One turning vector, and how many steps it has turned:
The counts run from 0 to 169.
[-28 -32 -42 22 2 -19 12 -6 6 -41 22 -28 -33 19 4 -16 8 -1 -32 -16 10 -31 9 -17 7 -14 1 -13 43 7 -22 -15 18 -8 -8 -10 20 9 3 -2 25 -6 -14 3 -6 2 11 -12 -29 -11 -5 -7 14 14 -15 1 -9 -18 -3 6 -4 5 11 -21 17 2 9 1 -22 -15 20 4 19 -3 -19 2 -22 -5 29 -1 1 18 -5] | 138
[-21 -18 -33 11 1 14 1 -8 10 -29 24 -44 -33 22 10 -13 23 6 -18 -18 21 -29 16 -7 13 -30 11 0 50 5 -19 -13 23 -5 1 -9 10 3 8 7 25 5 17 10 7 -10 18 -8 -32 -16 -4 2 9 20 -31 -14 -2 -16 -14 -1 -11 9 5 -12 14 9 5 -6 -24 -15 4 -2 18 -15 -4 -7 -29 -10 2 -7 -8 9 -8] | 75
[-21 -3 -29 16 16 32 2 -21 -6 -23 8 -52 -28 33 22 -5 -7 8 -27 -2 18 -22 -2 -17 21 -24 4 2 17 -8 -15 -4 18 12 -11 3 17 2 -10 16 23 12 10 18 2 -19 8 1 -15 -6 -15 20 -9 27 -27 -11 6 -6 -22 -6 -12 -9 3 -13 4 37 0 4 -2 -36 6 11 -3 -27 -9 17 -23 -4 10 3 2 2 -7] | 98
[-26 2 -31 4 13 9 -20 -21 -12 -13 15 -39 -22 23 34 -16 24 -1 -16 -22 26 -21 8 -2 17 -28 -1 10 32 -4 -21 -20 6 5 1 -10 27 -9 -25 -2 10 15 15 11 5 -9 10 12 -16 -12 -7 20 13 27 -27 -18 0 -20 -1 -9 8 6 8 -8 8 16 -2 -3 -17 -35 3 6 2 -25 7 19 -28 -20 10 -22 -13 -12 -2] | 11
[-23 -6 -11 13 13 5 -15 -16 4 -23 7 -54 -36 25 22 -2 12 18 -23 -12 35 -21 9 -9 11 -20 3 6 31 -2 -18 -11 11 3 -3 -7 29 -6 -8 10 11 3 10 4 -1 -1 15 1 -12 -6 -9 34 21 33 -28 -22 8 -17 -6 0 3 10 13 -26 7 12 0 5 -9 -27 14 -7 9 -31 -3 10 -27 -19 16 -13 -14 -7 -17] | 13
[-31 -24 -36 32 15 22 4 -11 -4 -21 14 -38 -22 31 5 -5 8 -9 -8 -6 21 -10 2 10 14 -35 18 -1 29 -1 -30 -26 5 0 10 -3 20 -24 -11 20 1 0 -1 17 -11 3 14 -5 -6 -13 -15 3 3 1 -29 -11 -8 -25 -8 5 -20 23 19 -16 -2 5 9 -12 -15 -25 28 23 0 -32 -26 17 -10 -3 12 -3 -5 4 1] | 157
[-20 -22 -12 14 12 7 5 -10 -13 -33 11 -69 -24 21 36 -9 13 -13 -32 -11 3 -10 -4 -14 24 -11 17 -5 18 -1 -23 -5 5 13 -10 11 21 3 -10 15 33 -8 -3 3 -13 -4 -3 -7 -1 -6 -19 14 6 15 -14 -12 -10 -9 -1 -4 -3 8 -3 -15 13 27 -2 21 5 -26 10 6 -15 -15 -20 9 -17 3 34 3 4 24 -11] | 31
[-27 -22 -36 7 0 -11 2 -7 4 -12 23 -33 -19 6 45 -20 26 -9 -24 -13 18 -16 15 -21 10 -22 12 -16 35 -18 -10 -33 5 1 -15 -22 21 2 -15 -18 31 -1 -2 7 2 10 -4 0 -19 -20 7 8 25 2 -33 1 -23 -16 1 -3 3 6 1 -26 18 4 7 4 -5 -27 7 10 9 7 -3 8 -11 1 14 -4 7 12 4] | 57
[-21 2 -37 24 5 8 6 -20 6 -30 26 -53 -13 32 31 -5 -14 9 -34 -3 8 -11 3 -25 3 -17 -3 -4 32 5 -18 -4 13 8 8 -24 22 -8 0 5 26 -3 -9 20 -12 8 6 -11 -7 -4 -8 30 -16 15 -16 -7 1 -15 -4 -12 -3 3 20 -24 9 11 9 3 -9 -16 11 36 5 -6 -18 12 -16 -8 28 1 -1 2 3] | 24
[-18 -4 -21 14 -2 6 5 -3 -4 -17 15 -35 -27 30 26 -5 23 -20 -35 -23 23 -25 -13 -10 9 -4 5 2 6 -17 -15 -24 7 2 -18 -7 12 -12 -38 -3 6 8 -10 0 -7 -13 1 17 -6 -3 -2 32 10 6 -27 2 -2 -18 -2 -9 3 -9 10 -2 24 18 11 -12 7 -54 32 25 -5 -15 1 24 -24 -3 13 -8 1 1 18] | 39
[-12 -36 -33 18 11 -8 4 -3 -2 -38 20 -27 -17 20 22 -15 26 -24 -26 -27 11 -31 -9 -2 13 -16 21 -11 25 -1 -26 -19 10 -22 -2 -1 19 -15 -11 -3 9 -14 -14 -8 -2 5 15 -15 -19 -15 0 -2 14 -3 -23 4 -10 -20 10 -1 -6 16 19 4 19 -7 10 -7 -26 -29 19 18 12 -7 -30 12 -25 -2 19 -8 7 17 10] | 135
[-25 -14 -17 14 19 8 -2 -15 6 -20 10 -46 -32 18 24 -9 -10 4 -15 -15 19 -9 29 -12 12 -26 5 0 47 -8 -28 -24 5 -1 -20 -9 9 -16 -4 9 11 -12 -9 12 -9 8 6 -4 -2 -6 -14 13 16 19 -31 -17 2 -27 3 6 -6 12 1 -35 -8 -4 11 15 -9 -16 24 11 6 -27 -19 -4 -21 -9 22 11 -21 -5 -4] | 82
[-20 -31 -23 7 12 5 11 -9 9 -37 29 -49 -11 15 31 -10 14 -19 -32 -9 3 -9 16 -20 7 -29 23 -10 19 -9 -28 -28 5 0 -15 -2 13 0 -8 -9 19 -24 -12 11 -3 5 -5 -7 -24 -11 5 -9 10 -8 -27 -3 -12 -23 2 5 -11 7 -4 -28 16 15 10 13 -1 -25 21 7 2 -10 -20 7 -10 5 10 17 8 10 8] | 54
[-21 -28 -44 21 0 -13 7 -8 0 -33 22 -16 -19 21 22 -21 22 -23 -24 -26 10 -39 -4 -7 14 -15 12 -17 33 -2 -26 -21 17 -19 -3 -5 19 -11 -13 -7 17 -2 -6 -6 -4 2 15 -11 -23 -16 3 -3 11 4 -24 10 -12 -17 6 -5 -2 12 17 1 19 -7 8 -7 -27 -23 11 22 16 1 -15 11 -28 -1 20 -13 7 14 6] | 136
[-19 -14 -37 6 -5 22 -6 -16 -8 -25 11 -50 -26 14 24 -11 5 8 -28 -17 10 -32 8 -21 20 -27 -1 1 51 -2 -20 -1 15 -18 -9 -3 5 -6 -5 10 31 6 16 5 -11 -6 11 -8 -14 -6 -15 17 7 24 -24 -15 -6 -12 -8 2 -9 0 -7 -11 5 12 -5 11 -6 -19 -1 8 8 -19 -11 -8 -33 -7 25 -8 -1 18 -6] | 166
[-14 -17 -16 25 18 -8 2 -9 10 -20 3 -43 -47 17 20 3 11 10 -15 -11 29 -15 25 -4 6 -16 15 0 33 -21 -15 -29 8 11 -13 -15 26 -10 -8 3 9 10 -2 4 0 3 -1 -12 -9 -14 -11 18 30 8 -34 -23 -13 -13 0 -8 -15 15 9 -42 6 5 9 -4 -11 -12 25 -11 7 -23 -5 1 -16 -4 7 -6 -5 19 -1] | 150
[-30 -35 -30 7 17 -4 3 -6 6 -28 13 -50 -32 17 13 -6 7 -10 -25 -20 11 -14 30 -22 6 -24 4 -1 34 -6 -29 -24 14 10 -23 -17 19 2 -4 -10 22 -6 -2 22 10 3 -2 2 -33 -20 -1 -5 15 14 -14 -14 -9 -18 -6 -2 -4 -4 -3 -29 4 17 7 -2 -10 -22 20 -11 6 -26 -3 1 -22 4 4 8 -8 12 -7] | 144
[-14 -5 0 9 12 15 -10 -12 1 -21 5 -53 -27 29 26 -3 15 -11 -21 -16 35 -32 8 3 17 -16 11 8 21 -12 -30 -17 0 -7 5 3 24 -21 -14 16 -2 -2 9 2 -5 -11 21 -4 5 2 -14 29 21 20 -25 -15 9 -21 6 -2 -2 16 6 -9 13 2 10 7 -8 -30 28 8 1 -30 -4 3 -27 -15 17 -16 -22 -4 -5] | 15
[-10 -6 -30 9 -1 6 7 -9 -4 -28 23 -52 -17 18 41 -13 24 -23 -38 -17 15 -30 10 -19 11 -9 14 -8 15 -18 -21 -22 1 7 -3 -3 33 -2 -19 -10 24 12 -7 3 4 -12 -8 -6 -13 7 -4 8 12 13 -11 4 -8 2 -3 -18 2 -3 -3 -4 35 24 3 3 -4 -36 21 18 -6 9 14 20 -14 5 17 -14 6 28 9] | 119
[-27 -25 -32 20 6 -6 9 11 -2 -8 0 -20 -40 19 26 -19 28 -21 -8 -23 27 -34 13 1 17 -10 12 -23 33 -24 -16 -36 9 1 -21 -14 23 -9 -21 -1 16 8 -3 -2 4 3 1 7 -1 -21 -6 2 34 8 -20 3 -15 -10 -11 -4 0 7 3 -8 15 -2 3 -8 -8 -33 27 17 -1 -6 -4 10 -18 7 17 -3 -4 29 5] | 62
[-12 -10 -25 16 6 8 5 -8 -6 -39 27 -52 -14 18 39 -7 17 -30 -35 -17 14 -29 8 -19 7 -10 19 -5 11 -17 -23 -25 -7 3 0 -3 30 -2 -20 -10 17 0 -14 1 -1 -7 -8 -8 -5 9 -13 8 13 12 0 4 -6 -7 10 -21 0 0 0 -6 32 17 13 6 0 -36 29 19 -9 2 9 15 -7 2 21 -8 5 24 11] | 118
[-31 -6 -16 7 -12 3 13 0 13 -14 18 -45 -30 43 24 -9 7 -4 -32 -15 8 -25 -1 -23 7 -6 -1 -12 33 0 -28 -4 15 -2 -13 -6 8 -8 -2 13 24 -4 -12 4 -13 -3 1 6 -10 -7 -9 25 -1 13 -23 -1 -1 -9 -16 6 5 0 12 -1 18 12 6 12 5 -21 18 36 6 -5 -20 17 -39 -10 36 -1 -8 -3 -2] | 109
[-25 -19 -37 9 -2 9 19 -11 19 -29 28 -40 -14 21 27 -17 6 -11 -40 -13 4 -26 26 -28 2 -22 10 -16 27 -8 -23 -23 22 3 -20 -6 16 4 -4 -6 30 -6 -10 14 -3 -9 -3 -13 -31 -11 8 -4 -1 -3 -26 6 -5 -10 -14 3 -11 -9 3 -19 23 20 11 5 -3 -21 15 12 8 6 -7 12 -22 6 11 12 3 9 6] | 52
[-21 -1 -28 11 6 -6 -1 -15 -13 -12 5 -35 -30 21 42 -20 11 -16 -38 -13 9 -23 -3 -14 25 -6 0 -11 18 -13 -12 -16 12 9 -22 7 25 2 -31 12 25 12 -1 3 -9 -15 -5 11 -3 -7 -11 22 6 14 -33 2 -17 -10 0 -6 0 -3 5 -18 14 33 -6 16 4 -41 7 15 -11 -6 -1 22 -27 -4 33 -5 3 8 -1] | 34
[-33 -9 -56 31 15 16 -7 -21 -8 -17 21 -34 -20 23 22 -14 -1 14 -20 -12 21 -24 3 -7 12 -35 -6 -7 39 3 -15 -18 23 -4 2 -13 18 -14 -10 8 21 13 12 16 -12 5 13 -10 -16 -16 1 14 -1 19 -21 -7 8 -16 -14 -3 -8 9 22 -16 -6 5 2 -12 -18 -19 8 15 9 -19 -17 16 -15 -7 10 -8 -1 -4 -1] | 160
[-17 -2 -8 10 -1 9 0 -16 12 -22 23 -51 -30 31 32 -3 10 17 -33 -5 23 -16 -16 -19 10 -13 11 3 26 -3 -12 -1 19 -4 -6 -3 6 -1 -9 11 25 0 0 -1 -15 -11 13 -6 -11 -9 -7 41 7 18 -39 -15 7 -13 1 -1 4 6 10 -23 21 15 13 19 -4 -30 7 13 11 -15 -19 2 -31 -16 27 -9 3 -2 2] | 104
[-17 -4 -47 25 19 -2 3 -9 -7 -19 16 -22 -27 26 31 -12 7 -8 -2 -24 18 -29 15 0 21 -21 6 -16 49 -9 -16 -19 15 0 -3 -15 21 -14 -5 3 27 11 -2 -1 10 7 4 -12 -9 -20 -18 4 16 22 -17 -8 -11 -8 2 -13 -5 10 18 -11 3 -5 -4 -2 -27 -11 0 29 10 -2 -15 7 -24 -4 27 -10 -1 22 0] | 0
[-31 -15 -45 33 20 23 -6 -14 -11 -18 14 -30 -17 28 15 -13 9 -15 -6 -12 20 -14 -3 12 19 -35 12 -1 31 -1 -29 -24 6 -3 14 -2 19 -26 -19 15 2 6 5 14 -7 3 12 -6 -5 -14 -10 4 1 4 -27 -6 -4 -24 -8 -3 -16 16 23 -10 -3 5 10 -11 -20 -27 19 30 -2 -23 -21 19 -12 -5 10 -6 -3 -4 8] | 158
[-21 -10 -27 5 21 15 -20 -16 -17 -18 16 -40 -19 23 27 -13 23 -11 -14 -20 22 -10 1 2 21 -31 7 16 28 -4 -26 -22 -4 7 4 -3 23 -10 -25 3 3 9 7 9 10 -5 13 14 -16 -7 -15 12 11 25 -23 -11 -4 -27 10 -8 4 12 2 -10 8 19 -1 -3 -15 -42 11 8 -3 -26 3 18 -19 -16 10 -16 -9 -13 3] | 10
[-18 -7 -11 19 5 16 6 -15 11 -31 5 -50 -17 43 16 2 -12 -8 -26 -1 14 -17 6 -11 10 -17 15 4 18 -3 -38 -4 2 -5 6 -3 19 -30 -7 19 -5 -11 -8 12 -15 -6 16 -5 -1 1 -26 21 -7 2 -29 -10 -3 -24 -4 0 -21 13 16 -13 6 9 9 14 -9 -23 26 39 3 -24 -20 11 -27 -8 26 0 -9 -2 -2] | 20
[-20 -24 -37 3 4 -2 5 -11 1 -20 26 -34 -9 11 49 -22 26 -26 -24 -17 11 -15 13 -13 9 -26 16 -11 34 -14 -21 -38 1 -2 -10 -13 17 -1 -22 -20 23 -10 -5 10 1 6 -2 -2 -14 -15 5 1 15 -4 -31 2 -22 -19 10 -10 1 4 0 -19 19 4 7 6 -9 -34 9 16 3 4 -5 10 -11 4 10 -1 9 11 13] | 56
[-19 -18 -25 20 3 6 16 -3 13 -20 14 -24 -17 29 29 -13 18 -5 -30 -22 21 -36 -4 -10 9 -15 14 -19 15 -15 -15 -24 26 -6 -21 -16 15 -11 -13 -5 21 1 -11 -1 2 -3 17 -3 -22 -26 18 17 10 8 -34 6 5 -13 -14 -4 -2 -1 20 -3 20 -5 11 -22 -6 -31 13 26 8 -3 -17 24 -25 5 3 1 3 9 14] | 131
[-21 -7 -31 23 -3 -13 10 -5 15 -28 25 -37 -27 36 21 -7 16 -13 -37 -14 11 -46 1 -16 4 -7 2 -19 20 0 -16 -19 21 -8 4 0 17 -3 -2 -3 19 1 -3 9 -17 -6 -1 -12 -21 -16 9 18 7 4 -19 7 1 2 -19 -8 -8 6 31 -1 25 14 15 -1 -11 -23 16 7 16 5 -7 22 -36 -11 25 -10 7 5 -6] | 46
[-13 -20 -13 31 22 0 2 -6 6 -18 4 -45 -44 17 19 1 17 -4 -11 -15 32 -18 20 7 7 -19 25 5 28 -24 -26 -33 2 9 -3 -8 21 -21 -14 9 2 5 -5 -1 1 1 7 -15 2 -10 -18 18 32 6 -33 -19 -10 -18 6 -6 -15 19 7 -30 7 1 14 -7 -9 -17 34 2 2 -20 -8 -1 -9 -2 9 -3 -9 22 2] | 151
[-32 -27 -39 7 7 -2 8 -9 4 -24 16 -38 -32 14 17 -20 7 -15 -30 -23 10 -23 32 -22 13 -19 -5 -2 36 -4 -26 -26 15 8 -20 -19 17 3 -9 -8 28 3 2 21 10 1 1 9 -33 -17 0 -8 11 14 -13 -6 -12 -16 -11 0 -4 -9 -6 -22 6 13 4 -8 -13 -19 17 -1 7 -11 6 5 -25 2 10 5 -11 12 -3] | 143
[-15 -15 -12 14 8 7 1 -5 -4 -26 14 -41 -25 28 18 -6 19 -23 -37 -18 21 -15 -16 -7 10 -4 11 -1 3 -21 -14 -24 2 3 -20 1 12 -7 -36 1 3 -1 -19 -4 -10 -16 3 12 -1 4 -9 25 15 11 -24 1 0 -22 4 -4 3 -5 2 -10 23 15 12 -2 6 -56 36 17 -11 -19 -5 24 -18 -5 18 -2 2 2 21] | 38
[-25 -15 -13 21 9 -7 3 -12 1 -26 6 -49 -35 22 21 -3 3 1 -37 -8 19 -10 -8 -20 12 -5 4 -3 11 -15 -10 -11 7 15 -33 1 18 8 -21 10 16 2 -17 3 -12 -9 -4 7 -8 -1 -13 27 13 13 -32 -5 -4 -14 -2 0 0 -9 2 -31 15 28 2 13 11 -44 30 -1 -4 -21 -12 21 -23 -1 29 3 6 6 -1] | 36
[-10 4 -6 6 4 17 -7 -11 2 -11 2 -44 -27 31 29 -9 11 -10 -22 -19 31 -41 14 -3 20 -11 8 0 25 -14 -29 -21 5 -8 4 -6 20 -29 -21 17 -3 8 9 4 -5 -14 18 3 7 -3 -14 28 11 19 -28 -12 3 -20 -2 -1 -5 11 10 -2 12 1 7 5 -14 -26 27 23 3 -20 6 10 -34 -15 23 -17 -23 2 -4] | 16
[-20 -16 -35 19 19 38 -11 -19 -22 -35 22 -51 -15 13 28 -10 4 -7 -21 -19 16 -26 -5 -2 20 -31 9 5 38 -4 -25 -19 5 -19 7 3 7 -13 -17 4 18 -7 13 2 -19 -3 19 -16 -4 -5 -9 13 8 24 -11 -10 12 -23 3 1 -8 13 4 -8 1 0 8 1 -13 -25 16 13 -5 -26 -21 -5 -11 -4 12 -6 -11 9 3] | 163
[-13 -16 -25 27 13 9 5 -8 0 -16 4 -36 -38 16 18 -8 20 -13 -8 -18 32 -19 18 13 16 -14 26 -2 28 -23 -28 -34 1 4 3 -5 19 -28 -21 12 -2 9 -2 3 -1 -6 13 -9 3 -9 -18 13 25 5 -36 -18 -11 -21 1 -6 -16 20 9 -19 8 0 12 -12 -14 -23 38 16 -2 -15 -5 1 -11 -2 9 -5 -13 22 7] | 152
[-23 -21 -9 18 1 -5 10 9 15 -39 21 -59 -30 43 9 14 16 -5 -35 -13 17 -17 -21 -14 -1 -10 15 0 7 -8 -19 -11 8 -2 -7 -7 16 -7 -5 0 10 -7 -14 0 -9 -3 -3 -1 -21 -13 -2 31 15 5 -18 -4 -1 -10 -12 -6 -1 2 17 -4 23 22 15 -7 6 -34 26 6 8 -24 -23 27 -29 -5 12 -8 11 7 6] | 42
